In the rows, 128 means zero.
Each path below is one point turned by a fixed rotation once a step. After each direction that follows a path, write how fast that rotation turns it, in degrees each step (0 if it stays still).
Each turn is a multiple of 5 degrees from 10 to 175, or 0.
Each row of a path follows its step; steps can be skipped.
Rotation 1:
step 1: [121 137 120 126 124 132 121 133 121 131 120 131 125 123 120 128 132 131
 119 120 141 127 139 126 135 129 132 129 130 127 131 130 118 149 129 131
 127 131 134 130 132 127 142 120 131 120 128 127 123 121 132 122 130 129
 118 134 142 125 128 109 124 131 131 132 122 123 126 120 122]
step 3: [127 127 136 119 131 130 125 120 132 126 121 132 122 142 120 129 135 137
 124 140 130 124 130 135 119 133 120 138 123 131 129 123 130 139 129 123
 127 124 140 119 130 127 132 132 124 129 131 125 117 128 130 140 135 139
 130 136 136 137 130 119 117 121 123 141 130 119 124 133 122]
step 4: [131 129 114 139 126 124 137 128 125 141 133 132 120 133 127 123 123 128
 128 127 126 121 136 135 118 130 126 123 128 123 124 127 139 120 120 117
 138 127 133 131 137 136 139 126 111 123 133 130 124 123 132 134 134 137
 138 133 123 135 122 127 135 124 139 125 134 119 125 129 122]
step 8: [137 123 120 127 128 131 131 121 125 129 124 125 130 139 148 122 126 112
 123 128 137 120 122 130 133 123 137 131 126 132 126 133 127 117 134 135
 124 128 121 117 131 129 134 138 124 119 129 132 134 123 131 125 127 137
 135 135 130 117 126 119 139 127 128 118 120 119 124 127 138]
step 9: [148 122 133 126 129 120 136 124 131 117 126 134 135 121 128 129 120 119
 127 126 129 129 135 123 127 120 135 134 117 137 137 130 134 135 135 138
 125 128 133 124 121 123 118 133 127 137 121 127 124 121 134 134 141 118
 131 117 123 127 124 124 139 133 134 127 133 126 132 130 137]
step 11: [133 115 136 130 127 115 129 123 122 125 135 131 142 133 127 131 131 131
 135 123 132 133 133 124 127 122 131 135 127 133 127 124 130 138 123 141
 122 114 130 134 138 122 124 121 132 120 135 138 135 121 126 122 124 124
 123 132 121 135 124 141 132 131 131 114 139 126 125 121 118]
step 13: [125 116 126 125 128 134 130 124 127 119 137 128 128 120 120 128 129 134
 138 121 135 123 143 138 127 131 134 115 129 121 129 123 126 135 126 126
 119 131 139 132 128 124 119 120 120 131 133 129 132 119 118 123 135 112
 123 131 125 124 124 121 128 131 136 127 114 116 126 122 122]
step 16: [128 132 124 138 134 123 134 134 121 125 129 118 113 126 119 131 119 132
 122 124 130 121 120 118 120 141 126 131 126 130 124 130 123 125 130 118
 148 133 132 123 124 128 127 131 130 126 124 127 115 121 129 129 140 129
 122 131 130 120 127 137 122 128 136 128 136 121 123 115 124]
step 17: [124 132 119 137 118 140 129 121 121 127 125 120 124 137 127 137 127 131
 124 116 135 133 132 131 141 134 122 117 119 129 131 129 124 139 119 126
 134 121 132 129 127 128 129 128 134 127 137 129 126 132 128 126 135 136
 138 134 128 118 125 118 132 129 120 142 128 126 136 113 125]
Speeds:
[126 131 130 129 129 129 128 128 130 126 129 130 130 129 129 132 128 129
 129 132 130 132 128 129 127 128 128 131 128 129 128 129 126 128 126 128
 127 128 127 129 126 127 128 125 129 128 128 127 127 128 127 128 127 129
 131 130 127 128 131 130 127 126 129 125 129 128 126 131 127] | 90
[130 128 126 128 128 130 126 128 129 127 129 130 127 130 126 128 129 128
 126 131 129 127 126 129 126 126 127 126 131 129 127 127 128 127 127 127
 126 123 128 128 128 129 129 130 130 127 128 130 129 127 128 129 126 125
 128 129 131 132 129 131 130 128 127 129 130 127 130 127 128] | 95
[127 127 131 129 125 130 127 127 132 126 126 125 127 130 127 128 131 128
 128 127 129 128 126 131 131 128 127 129 130 128 126 129 130 130 128 128
 129 130 126 129 128 128 130 130 130 130 127 129 128 128 128 130 128 130
 127 127 129 127 129 125 127 126 126 129 129 128 128 128 131] | 155
[128 130 129 125 128 125 127 130 130 129 127 127 128 129 130 128 129 132
 129 128 129 125 127 128 126 128 127 130 130 129 129 129 130 126 126 128
 128 126 130 130 130 127 128 123 127 129 129 127 131 126 128 128 129 127
 127 129 126 129 127 124 129 130 128 130 129 128 128 129 128] | 40
Rotation 2:
step 1: [131 134 129 128 120 120 132 126 128 123 129 136 122 132 126 120 123 121
 128 128 126 135 121 134 127 123 122 142 134 126 133 123 128 112 126 128
 123 118 134 129 120 127 131 134 125 128 136 119 129 118 126 136 128 130
 128 132 115 130 133 127 147 120 125 130 126 137 131 120 122]
step 4: [120 130 134 135 119 135 129 119 133 123 133 123 124 133 128 133 133 142
 134 123 134 137 129 134 121 118 123 127 123 140 133 129 122 127 132 142
 130 130 135 132 123 126 129 140 127 132 135 117 128 122 123 122 133 133
 133 139 125 130 129 119 130 120 135 130 122 123 135 132 122]
step 5: [122 134 130 126 131 138 127 134 121 132 134 121 138 127 127 135 125 117
 123 127 121 131 128 120 125 123 133 135 134 141 132 128 127 129 133 131
 119 134 119 128 132 136 118 127 126 139 149 125 132 132 116 114 132 123
 126 124 124 136 126 122 126 126 129 127 124 137 130 126 126]
step 6: [132 129 118 137 132 128 126 128 130 120 131 135 133 127 131 131 121 125
 133 131 128 131 121 119 125 124 133 125 121 136 127 120 138 134 130 124
 139 130 118 120 132 132 129 117 129 127 136 142 137 132 129 128 125 132
 138 114 133 125 133 116 127 136 120 116 126 126 120 133 126]
step 7: [134 143 134 143 132 123 127 120 126 120 134 137 120 120 135 136 126 134
 125 129 133 129 126 125 124 131 118 126 128 126 125 128 124 141 139 120
 136 126 139 132 120 121 127 135 130 128 132 134 128 121 135 121 125 133
 130 132 126 111 129 128 124 127 131 128 124 127 121 132 126]
step 13: [123 141 118 127 123 118 126 135 137 124 126 117 122 135 124 126 135 121
 121 126 126 133 129 137 129 116 126 122 128 124 134 113 133 129 128 123
 127 134 129 127 121 135 129 127 123 116 136 123 122 125 120 122 139 128
 136 124 117 121 130 127 135 127 131 127 125 124 134 137 132]
step 14: [132 131 123 127 138 119 131 125 117 138 138 126 131 120 122 124 128 113
 124 135 138 127 131 131 136 128 129 132 118 124 139 123 123 131 127 126
 136 132 134 123 125 132 126 122 133 133 145 125 121 132 125 123 126 137
 132 125 133 130 136 134 125 135 125 138 125 134 134 126 136]
step 17: [119 132 139 133 132 127 124 133 129 123 135 112 131 139 137 121 128 130
 131 129 122 119 132 123 134 129 132 132 126 129 138 129 118 118 122 132
 127 131 126 138 125 129 120 124 117 126 137 125 134 131 133 126 121 132
 131 120 131 137 130 134 123 135 134 143 132 133 126 124 138]
step 19: [133 122 125 136 125 124 118 131 129 134 112 134 130 137 127 133 128 133
 126 130 128 126 123 125 122 128 117 126 126 126 110 141 127 123 130 130
 131 121 130 141 123 128 125 131 135 113 134 135 124 127 130 122 127 133
 125 132 128 115 125 127 141 126 120 120 128 132 132 128 128]
Speeds:
[130 130 127 131 127 125 127 127 129 127 129 126 129 129 127 128 128 132
 126 128 128 129 127 130 127 126 125 127 128 128 128 128 129 126 127 125
 130 127 125 126 125 128 127 127 131 128 127 128 130 127 127 126 126 128
 129 130 128 128 126 128 130 127 129 129 127 125 129 127 131] | 115
[126 127 132 129 125 130 127 128 126 129 127 128 128 128 131 127 127 130
 128 126 127 128 131 129 129 131 125 127 127 127 128 129 130 129 129 130
 128 127 127 128 128 127 128 127 129 130 127 126 125 124 126 128 131 128
 130 128 130 126 126 129 128 125 130 126 129 129 127 130 130] | 90
[128 126 128 130 128 127 128 128 129 126 129 130 128 128 128 128 129 130
 128 129 129 130 127 129 124 129 128 126 132 127 128 126 129 128 125 130
 130 127 129 129 129 128 130 125 128 126 127 127 128 129 127 129 130 128
 128 131 124 125 130 126 129 130 130 127 129 130 128 130 126] | 120
[130 128 128 127 128 127 129 127 130 130 126 127 132 129 129 125 130 127
 127 128 126 128 129 129 129 129 126 126 128 129 128 128 125 128 126 127
 128 129 131 129 129 128 129 126 129 125 127 128 128 127 128 128 128 125
 134 128 129 128 132 131 128 127 128 129 127 130 130 126 130] | 20
Rotation 3:
step 3: [140 130 127 133 139 129 124 131 130 128 129 134 129 122 131 134 125 128
 132 131 126 129 135 122 121 135 139 136 143 133 130 130 122 123 132 136
 125 132 139 121 127 128 128 131 136 127 133 127 122 142 129 120 124 131
 128 136 139 133 127 132 138 137 108 132 137 137 128 120 122]
step 4: [128 140 128 130 123 127 134 122 122 131 126 130 125 135 135 124 130 135
 131 121 128 123 135 126 124 123 129 140 115 133 128 139 127 128 126 128
 139 131 129 138 122 124 130 128 131 129 119 126 115 121 117 130 139 115
 113 124 131 117 126 118 137 134 124 132 135 124 118 122 133]
step 6: [122 129 120 140 130 123 140 133 142 134 130 120 127 131 129 129 125 123
 129 134 128 118 135 116 127 136 123 145 127 132 120 125 128 128 126 126
 126 128 131 122 142 124 135 130 137 131 138 120 116 125 133 121 118 135
 134 128 127 127 135 125 132 126 120 127 135 125 135 118 127]
step 9: [123 130 125 133 133 130 125 141 123 130 129 134 115 133 139 136 135 135
 121 136 123 131 130 115 131 130 127 129 124 136 127 128 127 126 132 118
 135 125 130 126 128 139 132 123 139 133 134 128 121 130 129 121 140 131
 122 129 131 124 130 114 134 131 117 134 124 115 137 116 122]
step 12: [140 140 126 131 129 124 130 127 127 125 128 128 133 132 127 133 140 120
 117 136 120 126 136 118 123 123 128 137 126 128 127 123 130 119 121 118
 127 121 136 132 130 141 131 131 124 133 129 132 121 123 121 141 122 120
 123 114 125 127 126 112 126 127 119 135 132 128 134 122 135]
step 17: [122 132 125 136 133 126 128 133 136 134 115 123 122 140 133 146 136 123
 122 131 140 127 129 129 114 120 129 136 127 136 125 133 131 129 129 133
 146 125 123 118 127 133 126 139 124 126 130 125 129 130 130 131 122 127
 129 122 134 127 128 126 132 133 113 129 127 130 133 115 127]
step 18: [138 123 123 133 131 134 132 133 142 122 135 130 137 121 127 125 127 114
 129 119 124 118 134 115 127 128 130 128 126 126 127 142 127 131 121 127
 131 134 132 126 115 129 124 121 127 133 133 134 114 116 123 124 125 125
 116 130 129 132 137 123 133 128 121 140 129 133 118 130 122]
step 19: [129 135 129 131 120 127 129 118 123 130 125 124 117 137 126 117 127 129
 127 127 130 140 128 118 123 128 133 143 121 128 125 135 123 120 123 119
 123 124 127 142 131 116 127 133 121 118 128 120 131 128 127 115 120 139
 120 116 123 130 135 129 133 130 130 135 134 133 133 130 121]
step 20: [132 121 125 137 137 133 124 127 135 126 129 139 118 134 117 132 131 127
 125 136 134 133 118 132 134 137 126 133 121 132 123 124 123 127 135 121
 131 128 129 126 128 141 124 131 127 133 138 115 111 126 126 136 119 123
 125 119 132 131 125 130 124 127 124 126 128 120 137 112 135]
Speeds:
[129 127 129 127 128 128 127 129 125 129 129 130 129 132 128 130 129 126
 131 130 130 126 128 129 128 128 126 128 126 126 130 127 128 128 128 126
 126 130 127 126 125 129 125 126 127 129 127 130 126 128 127 130 126 128
 129 124 127 128 128 128 129 130 129 126 126 130 127 127 127] | 140
[127 126 127 124 127 126 129 127 127 130 129 128 125 128 127 127 126 131
 130 130 126 130 127 128 129 132 129 125 130 126 130 128 128 128 128 129
 128 124 130 125 128 129 127 129 129 128 128 126 127 126 129 129 127 127
 130 128 129 129 130 127 128 131 129 129 127 126 128 127 127] | 55
[127 126 127 128 132 131 130 129 128 128 130 129 126 127 126 129 130 130
 129 130 129 127 130 130 132 128 128 128 127 126 126 130 128 126 126 130
 128 129 128 129 127 128 128 124 128 130 127 129 129 128 130 129 128 128
 126 128 129 126 128 128 128 127 128 133 128 127 130 128 128] | 160
[128 127 127 127 130 128 128 127 127 127 128 130 125 130 127 130 129 128
 128 126 128 125 124 126 127 125 129 126 129 130 128 129 129 127 127 127
 126 126 128 129 131 129 128 129 126 126 127 128 130 129 128 130 127 128
 129 129 126 128 129 127 132 127 127 129 129 127 127 128 133] | 145
[128 126 128 129 128 127 123 129 129 130 130 128 129 128 126 127 127 131
 125 129 130 128 126 127 127 127 130 130 129 126 129 129 128 129 130 128
 129 127 124 127 126 132 129 127 127 128 128 130 128 130 126 127 128 129
 128 131 126 125 130 127 129 129 130 128 130 128 129 128 126] | 170
Rotation 4:
step 0: [137 136 127 117 129 124 120 133 124 136 128 122 125 123 133 129 121 135
 129 128 124 121 124 130 137 141 137 135 124 118 132 129 120 134 132 135
 138 126 120 137 127 134 122 128 115 123 139 122 120 132 124 135 130 132
 139 128 126 126 129 109 136 123 131 123 134 122 140 139 132]
step 4: [116 137 126 136 122 116 130 126 121 139 132 126 125 122 135 117 127 138
 125 124 128 135 113 117 130 117 128 121 132 131 122 127 122 129 124 115
 123 132 125 131 129 130 126 111 130 124 139 135 112 126 133 128 139 128
 124 138 119 134 125 138 129 129 124 127 129 121 128 122 127]
step 5: [136 137 129 126 125 124 126 133 135 132 124 127 123 125 140 128 129 136
 131 130 133 129 146 119 133 134 127 132 119 132 119 120 126 130 121 137
 129 129 125 139 114 108 127 137 114 123 122 130 131 130 133 124 132 118
 122 127 134 117 119 127 130 134 123 134 131 122 121 136 118]
step 6: [134 132 124 121 123 111 131 127 129 121 128 133 128 120 125 128 128 123
 123 125 132 128 119 134 130 135 126 137 125 126 123 123 123 124 138 143
 131 136 116 132 137 128 125 127 132 127 124 121 128 120 119 144 119 135
 139 130 125 122 128 111 134 116 139 130 128 132 129 129 138]
step 7: [118 127 126 129 130 124 121 124 124 122 126 125 121 131 121 121 125 126
 136 130 122 126 117 128 127 119 136 123 130 130 130 127 117 139 134 117
 125 135 124 143 132 140 123 132 137 137 118 127 115 130 133 121 132 119
 127 144 134 135 137 131 119 133 130 134 138 124 122 140 132]
step 10: [136 134 123 132 109 122 119 134 128 122 128 126 123 121 132 120 126 146
 136 131 129 127 112 116 127 124 123 126 125 129 120 130 124 137 114 126
 116 127 125 130 130 127 129 123 136 125 136 125 125 134 133 120 124 124
 129 142 133 126 128 139 125 123 127 132 125 136 117 134 134]
step 12: [140 139 133 127 124 127 125 132 125 134 128 138 127 127 115 117 126 115
 128 126 127 128 123 136 130 123 134 122 127 127 124 123 133 132 137 135
 143 134 125 137 138 128 129 128 125 127 122 125 114 119 130 144 122 126
 119 122 122 126 116 114 125 131 130 133 134 126 130 131 142]
step 16: [136 131 131 131 127 131 129 128 134 131 135 117 137 129 132 118 132 137
 135 121 124 118 118 110 137 119 132 138 133 130 132 126 123 134 124 130
 118 131 136 126 125 133 113 119 131 113 131 119 122 129 132 122 124 128
 127 137 126 122 126 124 130 126 117 142 123 133 131 133 134]
step 17: [131 132 123 140 130 116 128 116 117 131 123 130 126 123 145 138 133 125
 126 127 131 130 138 121 123 133 129 121 127 113 130 126 136 135 123 127
 128 122 122 133 128 128 126 124 122 123 115 130 120 120 132 130 131 135
 120 126 126 118 119 130 126 134 144 133 118 114 115 129 132]
Speeds:
[125 129 131 128 124 130 127 130 131 129 131 129 129 129 127 128 128 126
 127 128 127 128 126 127 127 129 128 126 127 127 127 127 126 128 129 127
 125 129 130 127 129 127 127 126 129 132 129 129 127 129 127 129 129 128
 129 131 129 128 127 130 126 129 127 131 129 128 127 128 129] | 125
[126 130 129 126 130 126 130 131 126 127 129 126 126 128 126 125 127 126
 127 129 127 127 128 126 129 129 129 127 127 127 129 130 132 128 127 128
 129 129 130 128 129 126 127 127 128 129 130 124 128 127 129 127 126 128
 130 127 129 129 128 128 130 125 130 130 129 132 130 131 129] | 115
